One vector is turned by the same rotation once a step. Each row is the vector after some number of steps, and that number follows the row.
The counts run from 0 to 505.
|  77 | 121 | 110 |  50 | 131 |  66 | 107 | 100 | 124 | 109 | 121 | 106 |  86 | 106 | 111 |  97 | 120 | 102 |  82 | 112 |  91 | 113 |  74 | 106 | 121 | 145 | 113 |  92 |  59 |  96 |  86 | 138 |  85 | 121 |  95 | 105 | 108 |  80 |  96 |  54 |  86 |  93 |  73 |  97 | 114 |  170
|  76 | 112 | 101 |  91 | 109 |  80 | 103 | 102 | 138 | 104 | 121 | 112 | 114 | 109 | 103 |  88 | 111 | 110 |  92 |  96 |  74 | 109 |  85 |  83 | 113 | 159 | 116 |  70 |  61 | 114 |  84 | 119 |  98 | 121 | 103 |  78 |  98 | 106 |  62 |  61 |  69 | 122 | 105 |  75 | 137 |  71
|  60 | 109 |  88 |  72 | 103 |  77 | 113 | 102 |  97 | 108 | 123 |  74 |  84 | 100 | 100 | 109 | 102 | 110 |  87 | 109 |  47 |  95 |  81 |  99 | 126 | 130 | 114 |  80 |  65 |  85 |  81 | 129 |  93 | 127 |  90 | 109 | 102 |  93 |  95 |  54 | 114 |  82 |  72 |  79 | 143 |  411
|  69 | 100 | 104 | 102 | 103 |  71 |  86 |  97 | 115 | 115 |  94 |  56 |  85 | 123 | 114 | 105 | 116 | 107 |  84 | 105 |  61 |  96 |  60 |  84 | 121 | 106 | 142 |  87 | 102 |  81 |  50 | 120 | 119 | 116 |  86 |  80 | 133 |  90 |  72 |  79 |  71 | 105 |  99 |  86 | 105 |  54
|  74 | 107 | 116 |  76 | 112 |  64 |  85 | 102 | 112 |  99 | 146 | 101 | 113 | 116 |  84 |  98 |  95 | 119 |  89 | 101 |  59 | 113 | 118 | 110 |  94 | 110 | 101 |  57 |  74 |  79 |  80 | 158 | 106 | 116 |  79 |  90 | 102 | 103 |  82 |  64 | 119 |  95 |  89 |  84 | 105 |  242
| 100 | 115 | 103 |  99 |  94 |  59 | 111 |  81 | 134 | 103 | 110 | 119 | 126 | 129 | 107 |  97 | 114 |  96 |  51 |  96 |  93 | 117 |  84 |  90 |  69 | 132 | 111 | 100 |  91 | 103 |  68 | 138 | 101 |  94 |  81 |  46 | 130 | 116 |  97 |  81 |  97 | 103 |  96 |  71 | 123 |  303
|  55 | 123 |  82 |  87 | 127 |  71 | 117 | 123 |  96 |  84 | 123 |  97 |  96 | 116 |  88 |  98 |  88 |  86 |  81 |  96 |  48 |  94 |  81 |  76 | 111 | 115 | 110 |  65 |  75 |  79 |  79 | 141 | 102 | 114 |  72 |  92 |  92 | 103 |  81 |  68 | 117 |  85 |  80 |  95 | 121 |  115
|  65 | 128 |  95 | 109 | 114 |  65 | 101 | 110 | 115 |  80 | 109 | 108 |  68 | 109 |  83 |  83 | 101 |  85 |  92 |  97 |  50 |  96 |  56 | 102 | 117 | 130 | 126 |  97 |  80 |  80 |  75 | 146 |  94 | 116 |  92 |  67 |  96 |  87 |  74 |  68 | 102 |  94 |  93 | 110 |  97 |  128
|  79 | 107 | 108 | 129 | 108 |  80 |  80 | 111 | 122 |  86 | 143 |  98 | 106 | 101 |  81 | 102 | 103 | 105 |  86 |  90 |  41 | 112 |  74 |  96 |  93 | 140 | 122 |  87 |  74 |  90 |  89 | 145 | 110 | 116 | 106 |  75 |  95 | 107 |  71 |  64 | 123 |  99 | 100 |  83 | 123 |  369
|  89 | 103 | 108 | 116 |  83 |  71 |  86 |  92 | 127 |  99 | 142 | 104 | 100 | 107 |  80 | 106 | 107 | 120 |  87 | 101 |  46 | 120 |  90 | 124 |  89 | 129 | 112 | 102 |  70 |  95 |  79 | 159 | 101 | 120 |  95 |  69 | 115 | 102 |  93 |  60 | 127 |  94 |  99 |  93 | 115 |  229
|  72 | 103 | 113 | 107 | 108 |  56 |  90 |  94 | 139 | 111 | 113 | 110 |  80 | 106 |  98 |  81 | 108 | 110 |  93 | 109 |  67 | 134 |  92 | 115 | 108 | 111 | 112 |  83 |  79 |  85 |  61 | 157 | 101 | 110 |  73 |  63 | 114 |  93 |  85 |  65 |  85 | 112 | 106 | 102 |  88 |  0
|  69 | 119 |  85 | 110 | 103 |  56 | 112 | 103 | 103 |  94 | 106 |  84 | 103 | 118 |  96 |  93 | 101 |  80 |  56 |  90 |  63 |  96 |  88 |  70 |  95 | 116 | 117 |  72 | 106 |  76 |  75 | 126 | 117 |  86 |  71 |  50 | 109 | 118 |  79 |  91 | 124 |  95 |  90 |  77 | 129 |  204
|  71 | 110 | 109 | 109 | 124 |  60 |  88 | 118 | 132 | 120 |  96 |  93 |  53 | 114 | 106 |  86 | 106 |  91 |  81 | 105 |  61 | 122 |  80 |  95 | 127 | 111 | 125 |  80 |  94 |  88 |  62 | 133 | 107 | 101 |  75 |  63 | 120 |  89 |  79 |  68 |  81 | 107 | 104 | 110 |  95 |  436
|  88 | 118 | 112 |  71 |  97 |  48 |  95 |  65 | 105 |  75 | 133 | 103 | 119 | 123 |  83 | 100 | 105 | 100 |  63 |  96 |  80 |  93 |  97 | 120 |  89 | 133 | 110 |  94 |  89 |  72 |  92 | 157 |  94 |  97 |  82 |  67 | 106 | 107 |  83 |  83 | 126 |  85 |  77 |  91 | 109 |  471
|  67 | 103 | 102 | 120 | 109 |  51 |  89 |  77 | 122 |  99 |  94 |  97 |  87 | 118 | 105 |  87 |  90 |  74 |  57 |  96 |  77 | 109 |  91 |  95 | 104 | 120 | 123 |  95 | 113 |  69 |  71 | 137 |  92 |  79 |  66 |  48 | 111 | 118 |  71 |  85 |  85 | 108 | 106 |  96 | 108 |  432
|  64 | 115 | 106 |  93 | 104 |  83 |  99 | 109 | 114 | 104 | 114 |  67 |  65 |  98 |  99 | 107 |  95 |  98 |  72 | 105 |  42 |  88 |  63 | 100 | 115 | 133 | 130 | 114 |  80 |  78 |  81 | 123 |  90 | 127 | 102 |  97 | 114 |  89 |  96 |  61 | 121 |  74 |  82 |  91 | 129 |  271
|  56 | 114 | 109 |  67 | 134 |  63 | 106 |  94 | 116 |  86 | 118 | 117 | 119 | 123 | 107 |  91 |  86 |  89 |  80 | 105 |  86 | 106 |  92 |  87 |  98 | 115 | 109 |  72 |  76 |  71 |  67 | 154 |  92 | 120 |  62 | 102 |  96 | 100 |  82 |  70 |  72 | 103 |  89 |  93 |  95 |  253
|  76 | 131 | 108 |  52 | 113 |  66 | 122 |  86 | 125 | 103 |  95 |  77 |  96 | 115 | 119 | 104 | 103 |  85 |  44 | 103 |  82 |  84 |  86 |  88 |  99 | 136 | 121 | 117 |  86 |  79 |  76 | 116 |  86 | 110 |  82 |  93 | 126 | 100 | 102 |  79 | 113 |  76 |  71 |  94 | 126 |  260
|  77 | 100 | 103 | 123 | 119 |  94 |  82 |  94 | 139 |  98 | 119 |  88 | 117 | 111 | 109 | 112 | 102 | 100 |  89 |  94 |  59 | 107 |  66 |  80 | 113 | 151 | 135 | 104 |  79 | 101 |  77 | 125 |  99 | 122 | 104 |  89 | 112 | 112 |  56 |  63 |  67 | 115 | 116 | 102 | 126 |  365
|  88 | 102 | 109 | 118 |  93 |  82 |  84 |  96 | 134 |  98 | 136 | 120 | 104 | 112 |  83 | 102 |  98 | 118 |  94 |  99 |  50 | 119 |  84 | 120 |  97 | 137 | 112 | 106 |  68 | 104 |  75 | 157 |  91 | 128 |  97 |  73 | 112 | 107 |  83 |  53 |  92 | 102 | 108 |  99 | 110 |  227
|  85 | 117 | 106 |  53 |  92 |  72 | 117 |  91 | 117 | 121 | 111 |  78 | 104 | 125 | 112 | 113 | 115 | 114 |  56 | 112 |  75 |  94 |  86 |  98 |  93 | 120 | 114 | 107 |  80 |  97 |  65 | 124 |  96 | 122 |  84 |  94 | 145 |  98 | 116 |  68 | 112 |  74 |  71 |  72 | 132 |  400
|  73 | 100 | 107 | 131 | 116 |  90 |  79 | 108 | 129 |  87 | 136 | 104 | 117 | 104 |  90 | 107 |  95 | 103 |  91 |  94 |  47 | 110 |  71 |  90 | 100 | 145 | 125 |  94 |  75 |  97 |  83 | 140 | 101 | 122 | 104 |  86 |  98 | 109 |  59 |  60 |  90 | 110 | 114 |  91 | 122 |  367
|  81 | 101 | 114 | 113 | 102 |  65 |  82 |  81 | 121 | 102 | 114 |  91 | 119 | 125 | 101 |  94 | 100 |  88 |  53 |  90 |  80 | 100 |  97 |  84 |  89 | 134 | 121 |  76 | 114 |  87 |  84 | 120 | 109 |  79 |  85 |  46 | 114 | 127 |  58 |  90 |  89 | 113 | 105 |  66 | 125 |  290
|  76 | 126 |  85 |  84 | 114 |  66 | 115 |  73 | 119 |  85 |  92 |  88 | 112 | 130 | 110 | 105 |  99 |  71 |  57 |  91 |  81 |  77 |  77 |  74 | 114 | 150 | 131 | 106 |  97 |  87 |  87 | 113 |  86 | 100 |  85 |  71 | 114 | 116 |  60 |  86 |  83 | 100 |  95 | 112 | 125 |  122
|  61 |  93 |  95 |  88 | 122 |  72 |  83 |  97 |  98 | 123 | 105 |  56 |  86 | 125 | 111 | 110 | 102 |  98 |  78 | 103 |  61 |  95 |  84 |  84 | 141 | 108 | 130 |  65 | 105 |  79 |  72 | 117 | 111 | 103 |  77 |  92 | 121 | 103 |  60 |  72 |  71 |  99 |  87 |  92 | 120 |  195
|  76 |  94 | 109 | 130 |  94 |  70 |  76 |  71 | 129 |  90 | 108 |  91 | 105 | 119 | 100 | 100 |  96 | 100 |  84 |  98 |  63 | 105 |  71 | 105 | 100 | 122 | 138 | 111 | 102 |  77 |  61 | 147 | 101 | 108 |  90 |  62 | 119 | 109 |  63 |  78 |  69 | 116 | 118 |  99 |  97 |  138
|  58 | 117 | 104 |  97 | 111 |  79 | 101 | 114 | 110 |  97 | 115 |  76 |  65 |  96 |  97 | 102 |  96 |  94 |  80 | 111 |  43 |  98 |  57 |  98 | 116 | 128 | 130 | 109 |  78 |  75 |  77 | 133 |  92 | 130 |  97 | 100 | 108 |  87 |  95 |  58 | 116 |  78 |  78 |  91 | 120 |  270
|  98 | 110 |  87 | 110 | 100 |  74 | 101 |  86 | 118 |  89 | 139 |  97 | 147 | 120 |  89 | 122 | 109 | 104 |  64 |  87 |  66 | 110 |  93 |  87 |  76 | 136 | 112 |  96 |  80 |  95 |  86 | 143 | 111 | 105 |  90 |  74 | 116 | 124 |  83 |  73 | 126 |  95 |  91 |  91 | 139 |  457
|  86 |  86 | 117 |  84 | 115 |  78 |  71 |  72 | 127 | 107 | 135 |  96 | 133 | 129 | 100 | 112 | 100 | 123 |  89 |  99 |  73 | 111 | 112 | 108 | 110 | 127 | 112 |  74 |  82 |  95 |  79 | 148 |  99 | 117 |  83 |  94 | 115 | 113 |  57 |  63 |  63 | 112 | 107 |  99 | 109 |  238
|  83 | 118 | 119 |  60 | 109 |  59 |  95 | 100 | 112 | 107 | 139 |  79 | 107 | 116 |  91 | 101 | 111 | 119 |  72 | 103 |  67 | 106 | 123 | 106 |  99 | 110 | 102 |  60 |  80 |  79 |  83 | 142 | 113 | 108 |  79 |  87 | 113 | 101 |  85 |  74 | 139 |  87 |  77 |  86 | 114 |  244
|  69 | 101 |  94 |  65 | 117 |  47 |  92 |  65 |  96 | 107 | 109 |  62 |  94 | 119 | 105 | 103 | 108 |  98 |  75 | 102 |  77 |  97 | 108 | 104 | 134 | 111 | 120 |  69 |  99 |  60 |  81 | 135 | 105 |  89 |  67 |  86 | 107 | 102 |  64 |  81 |  94 |  95 |  75 | 110 | 112 |  334
|  89 | 121 | 130 |  72 | 109 |  54 |  87 | 110 | 117 | 103 | 138 | 106 |  92 | 121 |  85 |  86 | 127 | 109 |  71 | 101 |  72 | 114 |  94 | 115 |  92 | 124 | 109 |  68 |  84 |  89 |  89 | 148 | 114 | 103 |  94 |  61 | 112 |  91 |  90 |  76 | 129 |  92 |  82 |  76 |  99 |  384
|  72 | 107 | 113 |  77 | 112 |  65 | 101 | 105 | 112 | 102 | 126 | 122 | 101 | 123 | 100 |  96 | 107 | 111 |  82 | 115 |  78 | 118 |  71 | 106 |  91 | 105 | 106 |  82 |  74 |  84 |  58 | 163 |  98 | 128 |  73 |  90 | 119 |  89 | 107 |  63 |  79 |  97 |  84 |  72 |  90 |  395
|  70 | 125 | 115 |  79 | 104 |  67 |  96 | 102 | 130 | 115 | 106 |  87 |  63 | 113 |  95 |  84 |  83 |  88 |  54 |  96 |  57 |  85 | 108 |  99 | 119 | 152 | 115 |  87 |  99 |  99 |  99 | 104 |  77 |  97 |  91 |  62 | 107 | 110 |  69 |  72 | 109 |  87 |  94 |  84 | 133 |  427
| 103 | 107 | 113 |  90 | 109 |  64 |  77 |  74 | 131 | 112 | 123 |  66 | 116 | 118 | 103 | 111 | 137 | 107 |  66 |  91 |  83 | 104 |  90 |  95 | 114 | 152 | 135 |  87 |  96 |  94 |  98 | 117 | 117 |  89 | 107 |  68 | 122 | 107 |  52 |  83 | 101 | 109 |  93 |  96 | 128 |  375
